Each path below is one point turned by a fixed rotation once a step. After each direction that follows a path, write how fast that rotation turns it, in degrees a step (0 if it stays still).
Each turn is a multiple of 5 degrees from 10 to 175, or 0.
Each row of a path follows its step; steps can be skipped.
Rotation 1:
step 0: [ 32  13 -11  21   0  -6   9  52  19  -3 -39 -25  -1 -20  14  55  -5   2
 -11  -4  43 -31  26  22 -16  61 -28  -4 -28  -7  21   5 -38 -33 -15  32
  36 -28  17 -54   7 -24 -22  21  -3  -1  22 -36 -12 -11   4 -24  32  36
 -39  55   8  16   8 -22  36  -3 -23 -44  21  13  -7 -53 -11   4  20  17
  16  -3]
step 1: [-52 -22 -55  51  11 -20 -32  80  13  -8 -27  30  -2  22  -4 -26  16  31
 -58  20   0 -40  22  16 -15 -26 -14 -21   6   7  33 -35   0   9 -17  -7
 -15  11  -7 -38 -16  -3  40  -2  20  19 -19 -44 -28   4  24   0 -31  17
 -16  33  -8  17  15   4  45 -36   9   0  46 -17 -21  22   4 -16  15   1
  -1  -2]
step 3: [-16  32   0  46 -19 -35 -18 -56 -35  33   7 -12 -36 -42 -45  10 -10   3
 -22  10 -18  37   7  27   5  31  10 -19 -35 -23 -10  19  -1 -30 -29  18
 -15  -5  35  24 -31  14 -18 -30  16  31 -30  -7  24 -10   5 -35  62 -11
 -24  48  33  25  13 -36  18  39 -20   2 -32 -13 -25  19  29  18   7  24
  14   0]
step 4: [-42  24  23  21  50 -29   6  -7 -13 -20   6  27   2  -1  33  -7 -39  17
 -17  -9 -29  16   6  29 -32 -42  51 -17  14  45  27 -23  16 -11  -3  31
   9  23 -11 -26  36 -27  38 -35  -2  -7   2  -6  52 -36  -8  -9  69   8
 -38   1   0  15   4  18  14 -14 -49   6  -6 -19  14  11  42  38  10  47
   1 -18]
step 9: [-41   8  15  28  -7   9 -13  -9  32  16 -25   1 -29  10 -23 -15  26 -12
 -15  63 -27   6  14  17  58 -31  44 -18  32 -27  15  -8   6 -27 -22 -11
   1  38 -24 -46  35  -4  34 -39  16   1 -37   4   9  12   1 -51   8   8
  25  42  15  42  -7   5  16  -4  -7  13 -40  -9  13  43  15 -31  50  41
  20 -33]
step 27: [-12 -14  11  10  10  -5  14  19 -41  43  10  25 -21  -4   9 -24  25 -20
 -52  13   6 -34  11  17   4  17  36  38  28 -21   0  -3  25 -26 -11 -25
  38  -3 -28 -54  15  11  29   2 -10   6 -38  -1 -44  52  17 -27 -49  22
  -6 -14   1   9   8 -21  12 -10  21 -32 -25   7  13   4 -32 -47  84 -25
  -3  36]
step 28: [  15  -20   15   44  -16    1   10  -19   11   74  -29  -18  -18 -103
    4   -3   21  -36  -53   29   45   27  -10   38    5   27  -19   -1
  -24    1  -15    1  -13   20  -25  -21  -12   -2  -17   11  -17  -23
   25  -28   -3  -20  -15  -23  -38   15   12  -26   30  -44    4   25
   26    4   -5  -24   18   22    4   -3    1   29  -27   25   17   -5
   29    6    0  -12]
step 30: [-28  20  20  13 -28 -36   9  20  -7 -35  10 -40  -9  16  23 -31 -18 -26
  14  38   2 -18  26   8 -43  -7  33  47  31  11  31 -26  52 -30 -46  -5
  -7  24  18 -33 -28 -19  38   7  -9  29 -53 -39  20  -1   0 -17  -2  24
   1  40 -35 -24 -22  10 -24  13 -54  43 -24   4  -2 -37  -9   3  -4   6
 -16 -13]
step 31: [ 23  -4 -14  -9 -43  -9 -34  21 -15   8 -23  -5 -57 -33  20  20  -4 -20
 -26 -36  24 -14  21  30  33  -9  61  43  19 -37  11 -20  15   6 -11   6
  -1  -2  65  -7 -18 -30  -9 -17  54   3  24  25   1 -34   8 -23 -17  20
  48   9 -13  -4   8  -8  -7   1 -43  15  -8 -18 -29  28  29 -14  -3  46
 -11 -60]
Directions:
[  0  -3   4   7  -1   6  -4   5  -2   6  11  13  11   8   1 -12 -13  -2
   1   0  -1   7   0 -10   2  -1   2  -2   7   5  -8  -8   8  -2  -2 -10
   0  -6   1  -4   6   2  -6   3   0   6  -1  -9 -10 -11   2   1  -2   2
  -5   4  -4  10 -10 -10   7  -5  -5   1  -4   8  -1   0  -1   8   3   7
 -14   2] -> 125
[ -1  -3   8   3   3   1  10  -5  -1  -1   5  -6  -4   2   3   5  -3  14
   0   3  -3   0   3  -2   7  -2  -7   0 -13   5   4 -13  -7   7  -2  -8
   0  -6   1  -1   8   2   3   8   0  -7  -1   1  -2   0   4  -4   4  -5
 -14  -2  11   8   8  -5  -5  11 -15  12  -8   2   6 -10   6  -1 -10   1
   6   4] -> 85
[  5   0  15  -3   9   7   2  -5  -2   7   1   2  -4  -6  -6   8  -6   3
   8  -1  -3  -5  -5 -11 -11  -7  -7  -1  -1   1   6   4   4  -9  -2  -3
   2  -3   3   5  -9   4   4  -6  -1   0   0  -3   0   4 -13 -12  19   0
  -3  -2  -2  -1   1  -1   8  10   9  -2  11   9  -3   7  -2   5  -7   5
  -6   1] -> 85
[  9  -8  -4   0  -4   0   7  -4  -3   4  -9  -2   1  -4   5  -4   3  -3
 -12   2  -9  -3   2   3  -7   3 -12   3   3   1  -3 -11  -9   9   9   9
   0 -12  -9  -3  11   1   3  14  -9  -6  -5  -4   0  -4   0  -3   6   6
  -4   0 -11  -2  -3   8   2  -4   9  -7   2  12 -12   3   2  -5   1   3
  -2   5] -> 65
[ -2   8  -3   0  -7  -9  -6  -8  -1   6   0   8  -1  -9  -7   2  -3 -10
   1 -14   1   4  -4   3  -6   6  -2   2  -6  11   1 -10   3  -3   7  -6
  -4  -3   0   2   0   4   0   6  13  -3  -5  -6 -11   5   9   2   2   2
   5  -3  13  -5   6   9  -2   1  18   0  -8   0  15  -1   4   4  -2   3
  -3   1] -> 85
Rotation 2:
step 0: [ 27  41 -11   2   2 -62  -2 -35 -24  19   3 -48   6  -2  -6 -22  13 -19
 -16  27  -7 -10 -10  55  15  -4  34  11  12  -9  20 -29  -4  24  -3  22
 -15 -27  -6   7 -19 -34 -49   2 -35  22 -27  -2  -3  15  12 -42 -44  -2
 -30  19  18 -41  22 -51 -53 -22  26 -14  -4  42 -71   6  15 -26  -1  36
  -8   9]
step 4: [-28  11  -2  54 -29 -42  10 -46 -53  20 -46   3  36 -32  12  42  -7  20
 -20   1  -9 -25  34   6   8 -12  45 -26 -24  32  18  -5  -9  45 -20 -22
  22  29  51  -2  21  11 -34 -61  -1  21  13  -9  -9   6   4 -61 -32 -12
 -32  -5  -4  -3 -14 -24  -4 -43 -15   8 -13 -10 -36  44  16 -10 -10  19
 -12 -21]
step 5: [ 26   2 -33  29   0 -41 -30 -19  -9  -2   3  -5  30  -2  16  -3  84 -19
   1   9   0 -13  25  39 -41  21  38 -24 -32  -2 -12 -58 -10   4  -6  -5
 -18 -50  -2  21  39  25  46  21  32  17  27  21 -13  -5   8 -24  17 -29
 -64 -37 -25   1  58  10 -10 -22  -5  -8 -26 -10 -31  -4 -12 -18  -5   6
  20 -39]
step 8: [-18  47 -21  32  -7  -6 -31 -13  12  29 -24   4  16 -40 -20  13  30  29
 -37 -39  18   5 -28  30 -15 -10  13 -17  -8  50  45 -11  37  53  12 -42
 -30  -3   9  19  57  18   5  10  -5  33 -56  52  -4  31  35  -2 -26  -4
  10 -11 -14  20  -1   3 -11 -34  55  -8 -30   9 -24   3   7  37 -15  39
  -3  -6]
step 14: [-31  70 -14  -1  39  -8  33 -12  -7  44  -7 -43  13  15   1  15  21  11
 -56  37  20 -25   0  33 -20 -54 -17 -50  20  13  -6 -11  -6  -5  17   9
  42  40 -10   8  -9  21 -18  16  -1   1  -2  -3 -12 -15   7  -8  11  15
 -30 -53  22  13  18   5  -4   2 103  -5  -3   5 -22  19  40  -1   1  -3
 -31 -34]
step 16: [ 22  27  19  47  -1   7 -13  32  22 -22 -10  -1 -64  10  45  18 -13  36
  34 -10  47 -41   1   8 -25  53  58 -43  -4 -14   6  14   9   2  11  38
 -11  11   6 -23  28  14  27  16   3  23 -26  26   4  37  24  29   4   5
   1 -38  -4  21  42 -14 -19  14  35 -15 -71 -18 -33 -16  -1 -19  -8  -9
 -19  24]
step 22: [-45  20  14  25 -22 -36   9  -1 -39  18 -55   5  35  26   7  28   4  47
  -6  45  10 -34  48  59  -9 -15  39 -40  -2 -10   0  -8  -1  44   0 -22
 -35 -41 -21   7  -4  16   9  -7 -25  26 -20   4 -21  32  15  11  17   6
 -10  -2 -17 -39  27 -47 -33 -25  -8   2 -36 -24 -21   3  27 -28  46 -20
 -39 -21]
step 25: [-41  29 -21 -12  32  32   5  -6 -28  19  -4   2  -4 -11 -27  12 -32  38
 -30   0  30   9 -22  14  29  36   6 -28  -3  19  10  39  10   9 -49  -9
 -25 -12  11  18 -12 -60 -86  41  -7  15 -31  46 -10  10  -6 -31 -15  23
   1  16 -46 -41  18  -4 -12  10  43 -17 -58  14  -2  16  27 -32  10  14
 -15 -20]
step 31: [-18  11 -33 -28   9 -43  50 -19   2 -17  57  27  10 -10  17  24  -2 -13
 -55  52  -2 -28   2  22   5  17  14 -24  15  -4 -26  -5  -5  45 -27  19
  34  29   5  25  -1 -41  -4  45  -1   8 -10  23  -3  19  31  17 -38  18
 -48  23  12  35  29  24 -44 -26  28   2 -39  44 -13  -7  38   2   7  -7
  13  47]
Directions:
[ -3   6   1   2  -6  -5   7   3  -2  -7   4  -9 -15 -11  -9  -1 -16   0
  -1  -2  -2  -9   2  -3   1   1  17   9   1   6  -5  12  -3   2  -1   3
  -2   5  -3   8  -3  -8   4  -7   1  -4   1  -5  -1   0  13   0   5  -5
   6   3  -3 -11   4  -6  -3   4  -6  -6  -2   1  -5   0   4 -11  11  -7
  -4   0] -> 115
[ -4   2   1  -1   7   3  -4   0   9   1  -7  -2  10   0   8  -6   7   0
  -4   1   9   0   7   3   4   2  -9   0  14   5   2   3 -12   8   0   1
   2  12  -8   4   0  -2  -1   4   6   9   6   4  -4  -3   4   3 -16   2
   1   8   9 -15   0   3   6  11  -4  -7   0  11  -1   5   3   1  14  -3
  -1   2] -> 130
[  1  -2  12   0 -11  -4   9   0  -2  -6 -13  -1   0  -2   0  -2   0  -1
  -3   2 -12   3   6   4  -5 -10   4   4   0   7   8  -7   7   6  -5   7
   2   1  -3  -1  -8   0   2  10   0   4  -9  -1 -12  10   7  -1  -1  -4
  -8  -3   5  -1  -3   0  -1 -15  -3  -2  -6   6  12  13   8  11   2   1
   9   4] -> 80
[ -9   8   0   0  10  -1  -1   2   1   4  -2  -1   0   7  -7  -2   8   0
  -6   9  -3   3 -11  -4   3  -1  -2   4   1   8  -2  11   2   5  10   1
  -9  -4 -11 -14   4  -1   6   3  -4  15 -15   1  -7  -5  -5  -7   8  -6
 -10  -2  -1  -3   5  -3 -12   4   2   0  -3   3   2  -8  -4  -9  -4  -9
   8   3] -> 130
[  4   7  -1 -10   0  -2  10   2   1  -2  -1  -7   3 -12   0   8   1 -10
   3   7   0  -4  -5   4   2   5 -11   0   0  -3   1   2  -4  -3 -10   5
   0  -1  -4  -6 -19   3   9  -6   2  -1   0   4  -1   7   5  -7   2   2
   1   4   3  11   5  16  -5  21  -3   2  -9  -3   6   1  -1   3  -8   1
  -3  -2] -> 100
[ -3  13  -1  12   5   7  -4   0   0 -14  -4   1  -3   2   7  -5   5 -12
  -2  -1   5   4   8  -5   8 -11  -1   2  -1   7  -5   7  -2   5  -4   6
   0   5  -1   2   1  -2 -12  -4   8  -8   3  -1  -1  -4  -1 -13  13   2
   1   8  -8   2   9  11  -4  -9   8   3   3   0   1   7  -2   1  -4  13
  -1  -1] -> 70
[  6 -13   3  -3  -2   0   6  -2   7   7  -2  -7   0  10   3   4 -14  -4
  -2   3  11   0   7 -11  15  -1   2  -1  -1  -4  -1  -7   2   0  -5   1
   2  -1   0  -5  -5   2   1  -5   3  17   0   9   5   5   1   2   8   2
  -7  10  -9  -1   2 -15  -3   0   8   7  -5   6   1   9  -9  -3   2   5
  -6   8] -> 115
Rotation 3:
step 14: [-28  -4   1 -24   0  46 -55  -4  16 -20   6  47 -47  31  -3  -2  -3   7
 -38  24  -6  -8 -14  32  -4   1  24  -2   1 -38 -60 -41  -8  -1  50  41
 -21 -32  25  26 -20  21  17  20  28  -3  15  23  29 -24 -19 -21  -3  -3
 -49  -8 -18   6   0 -21  27 -23  68  43  11  18 -55  15  24 -21   4  20
  -1  -6]
step 15: [-30   8  -4  -8   2  42  -1 -17  27 -19   5  -4  -1  16 -26 -43  22 -31
  -5  38  36  -5  13 -19  51  -8 -27  21 -11 -54 -27  24   1 -29 -10  -1
 -52 -11   8   9 -20 -14   3  46   3  -7 -20 -86  -4  34   0  -6  -6  -3
 -46 -37 -26 -33 -32 -16 -53  21  33   2   7  21  13  29 -33  39   6  -9
  -2  26]
step 18: [ 46  12   5  -3  53 -28  -6  31  55 -37  29 -12 -17  22  16 -20 -15   8
  24 -14   3 -18  57 -49  32  26 -10   5  25 -11  13 -10 -58 -40  14   0
 -28  43  23 -20  -6 -17   3  27 -40  13  -8 -15   4 -45 -32  23  11  32
 -13 -52  21 -11 -28 -25  40 -21   7 -10  28  -4 -19 -24   9  10 -34  -9
 -22  14]
step 21: [-30   7  -9   0 -18  46  -5   5  40   6  60   8 -53  44  -6 -49  16  22
 -54 -20  45  -4 -22  27 -10  15 -19  26   5 -80  -6 -39 -17  -5  30  20
 -18  44   5  11  -3 -15  -1 -65  -1 -20 -17  32  23 -24 -21  32   1 -13
 -26 -16   3  40  -2 -16  13 -13 -31  17  -7  12  23  -7  -5  16   2  -2
   5 -10]
step 23: [ 32  24  -4  12  39   7 -32  12  69  -5   1   1 -21  38   5 -20 -18  -4
  -3  33  14   7   6  38  -5   1 -29 -33  20 -48 -42 -41 -13 -29  34 -15
 -27  13  42 -34  15  -3  16  15  42  10 -14   9  23 -10  -5  49 -23  39
 -13  79  17 -28 -31   2   4 -11  24  -1  32  16  -2  34 -16 -14 -24  22
 -18  34]
step 24: [-20 -10 -19  22 -19 -29  22 -11  77 -28  35 -24  18  -9 -30 -44 -24  31
 -11 -31  16   7 -17 -18   9  -4 -77 -16   0  -8 -37  13 -24   3  13   9
 -24  -1   5  30 -16  44 -41  62  27 -18 -13 -27   9  30  -9  24 -15 -28
   5  -8  -3 -46   7   5  13  15  14  19  32  12  58  -7  21  17  28  -8
  24 -18]
step 25: [ 12  33 -23 -17  15 -32 -23 -26  30 -26   0  32  -7  24 -52 -24   7  34
  -7 -50  32  -5  31   1   0  24  14 -67  19  14 -31 -26   9   6   8  16
  14 -20  22 -20 -38  -5  32  41 -25   3  34  -7  18 -13 -17  20  -9  -2
  35 -25  -9  30  -4   4  53 -18  59  30  36  47 -37  14 -10  -8 -25 -26
  -6  25]
step 26: [-27 -18  -9  38 -21 -14 -46 -31  18 -23   2  20 -70   4  -6 -40  -7 -20
 -57  -5  28  30  10  -7  30 -14   6   8  29 -18 -14  -4 -17  15  50 -11
 -11  -6 -30  -2 -30  -8 -19  10 -12 -26  -9   3 -31  -5   8 -22 -32   6
 -63 -49  13  -7 -66  -6  19   9  29  23  34  24  19   3  26  34  32  38
 -20  32]
step 31: [-30  33  49   3 -15   2  39 -16  49  -8  12 -20 -36  21  -9 -48 -33 -17
 -20  30  17 -21 -14 -44  10  35 -44 -20  27   0  -4   6  11 -15 -14 -23
  23 -33 -36   7  20  37 -12  58  20  17 -25   9 -24  -1  13   9  34  -4
 -19 -26  53 -17 -43  11  29  10  50  18  17 -38 -12  29  13  29 -23   1
 -38   6]
Directions:
[ -3   8   5  10   2   0  -4  -5  -1  -7  -9  -8  -5 -12  -2   0   5  -4
  -4  -3  -1   7   2   0   0   6   1   8   1  -8   3   1  -3   0   0 -11
   5  -2   0  -2  -3   6  -1   0  -6 -12  -3   3   7  -2  -1  20   5   7
 -12   1  -2   2  17   2   6 -11   0  -3   0  -5   5  -1  -2  -2  -5   6
 -16   7] -> 145
[  5  -8   2  12   2   1   5  -2   0  -5  -5   5   4  10  -5  -4   4   0
  -3   5  -1   0   5   0   4   6  -6   2  -2  -6  -1  -9  -3   0 -18  -2
  -9   9   1   6  -7   1 -12  10   5   0   9   1  11  -4  12   0  -7   0
   2  14   5  -2   1   5 -10   4 -10  -2 -11  -4  -4   4  -2  -8  -8  -4
  -3  -2] -> 55
[  6   4   5  -2  -6   8  -5   6   3   3  16   0   1   4   3  13   0  -1
  -2   6   0   1  16   5  11   7  -3   3 -10   7   4   5 -13   6   5  -9
  -3  -7  -4  -6   0  -7  -2   3  13  -3   8  -7  -4  -1   4  -3   3   8
  -7   3  -5   7  -1   6   2   9  10   0   1  -8   2   7   4   1  -4   6
  -6  -3] -> 90
[ -2   4  12  13   2   5   3   1   0   5   0   6   6  -3   5   8  -7  12
   8  11   5  -8  -8  -6  10   7   8   3   6   1 -15   3  -6   1  -3   3
   2  -3  -2   1   3   5  12   2  11  -4  -2   2  -5   2   2   6  -9   9
  -3  -5  -7  -8  -9   4  -5 -12  -7   2  -1  11   3  -6   0  -3  -3  -3
  -1  -4] -> 85
[  3  -7  -2  -5   1   1  -3  -5   1 -17   7   5   3  -1  -3  -3   4 -20
  -3   3   0   6   0  -6   1  -5   3   7   6  10   7  -3  -7  -1  14  -1
  -2   0  -5  -6   3   6   4  -1   0   4  -7  -3  -6  -1  -3  -8  -3   6
   2   1  -5 -10  -4  -1 -10  -4  -7   6  -5  10 -11   0 -13  -6  -5   4
 -14   3] -> 95
[ -7   0   0  -6  -3   4   7  -5 -10   8   5   5   7  -3 -11   4  -1  -7
 -12   1  13   1   0   5   7   0  -4 -12   8   2   0   6   2   2  -5   5
   4  -5   0   7   0  -7  -4   7  -6   2  -2   6   7  -6   8   7  -4   0
 -13 -11  -7   2  -7  -9   5   0  -1  10 -13  -3  -7   2  -7   7  -3   8
   2   2] -> 65
[ 11  -6  -7  -6   4  14  15  -6 -10  -7   4  -1  -5   8   7  -5  -4   3
  11   6  -8   8   6   3   7   5  -5   9   5  -8  -5   2  -2   4  -3  10
   0   4  -6   3   8  -7   2   3  -1   6  -9  -1   1   2   1   9   6   4
   4  -9  -6   3  10  -6   5  -2  -4  -6   7   1  -6   6   3  -4   4   7
   1  -3] -> 20
